128 stands for zero in the data rows.
The same things were measured in two ways. The second way is not exact.
First some of them both ways: the first way, then the second way, then a blank line.
[120 166  66 116  98 101 156 112]
[140 136 122 162 160  76  84 138]

[147 120 152 176 171 130 181 120]
[153 119 155  99 111 107 173  63]

[125 152 156  90 184 105 161  97]
[165 147 189 103 156 123 154 149]

[ 77 137 113 133 165 171 166 113]
[109 102 130 129 186 106 175 118]

[157 103 144 117  61  94 102 158]
[129 153  82 112  71 138  77 152]

[121 131 104 155 202 122 157 116]
[163 126 162 144 173 125 160  82]

[114 155 153 152 143 188 161 157]
[ 69 103 140 109 127  91 178 103]

[ 92  79 162 123 154 148  78 140]
[109 120 106 117 130 205 182 134]

Now 12 new things, measured the second way only, each followed by its number:
[156 126 171 106 179  93 154 160] 0
[141  78 152 146 147  88 125  92] 1
[157 200 115 122  95 110 102 156] 2
[186 170 152  93 106 114  95 118] 3
[ 94 130 143 106 126 204 142 110] 4
[180 149 162 108 133  85  93 135] 5
[126 165 146 138 108 195 155 154] 6
[138 156  82 137 144 136  64 102] 7
[186 151 157 131 168  98 161 108] 8
[122 103 136 142 105  82  86  64] 9
[116 141 114  62 133 163  87  90] 10
[136 118 104  68 143 166  80 121] 11
A few of them come next, measured the first way, each followed by the number of its row above:
[128 108 147 117 175 161  78 170] 4
[169 154 123 104 127  84 181  98] 5
[186 133 144 112 144  63 152 125] 3
Now 12 new things, measured the second way only, each followed by its number:
[153 109 150 141 175 150 176 103] 0
[137  81 108 130 160 104 123 191] 1
[176 102 116 120 163  93 103  88] 2
[111 152 102 132  95 186 149 104] 3
[147 141 140 143 121 118 164 199] 4
[122 148  88  72 121 175 130 135] 5
[ 53  84 111 116 105 129 153 126] 6
[109 104 146 165 130  88 117 180] 7
[128 118 151 179 135  71 117  92] 8
[149 127 170 147 116  68 155 109] 9
[136 197 146 107 137 122 148 157] 10
[129  74 126 174 129  90 100  93] 11
A few of them come next, measured the first way, each followed by the number of its row above:
[121  93 147 154 143 116  64 170] 3
[132 171  82 181 130 131 152 113] 8
[ 96 121 122  91  85 157 141  72] 1
Now 12 new things, measured the second way only, each followed by its number:
[ 98 117 168 140  92 148 191 131] 0
[119 107 116 108 130 186 155 189] 1
[108 132 119  68  94 180 142  97] 2
[190  90 100 142 107 123 120 161] 3
[155 141  79  91  83 171  81 135] 4
[168 128 148 112 140 101  80 184] 5
[194 163 149 124 114 109 104 109] 6
[141 106  87 154 134  75  93 153] 7
[117 108 120 145 147 168 195 144] 8
[ 70 113 147 118  91 146 101 157] 9
[147 162  95 135 102 164  78 116] 10
[103  90 127 173 138 124  90  80] 11
A few of them come next, measured the first way, each followed by the number of its row above:
[151 139 127  75  96  99 156  76] 5
[104 123  98 133  56 128 157 101] 7
[136  98 134 137  83 107 135  57] 3
Now 12 new things, measured the second way only, each followed by its number:
[101 125 109 154 139  76 161 156] 0
[ 88  92 135 142 105  86  95 165] 1
[ 96  81 121 153 159 139 151 181] 2
[132 151 100  58  97 154 119 110] 3
[ 91 126 169 176 112  98 141  91] 4
[ 96 181 118 103 141 182 113 177] 5
[119 129  83 184 161 130 101 122] 6
[117 127 148 199 135 106 154 110] 7
[101 124 114 103  97 193 141 131] 8
[ 74 185 124 151 131 164 151 117] 9
[142 142  98 168  91  83  88 149] 10
[ 79 120 118 105 141 161 161  76] 11
A few of them come next, measured the first way, each followed by the number of its row above:
[116 128 145  58 129 107  86 167] 5
[102 172  87 176 148 139 119 107] 7
[ 69 127 126 103 107 182 110 106] 2
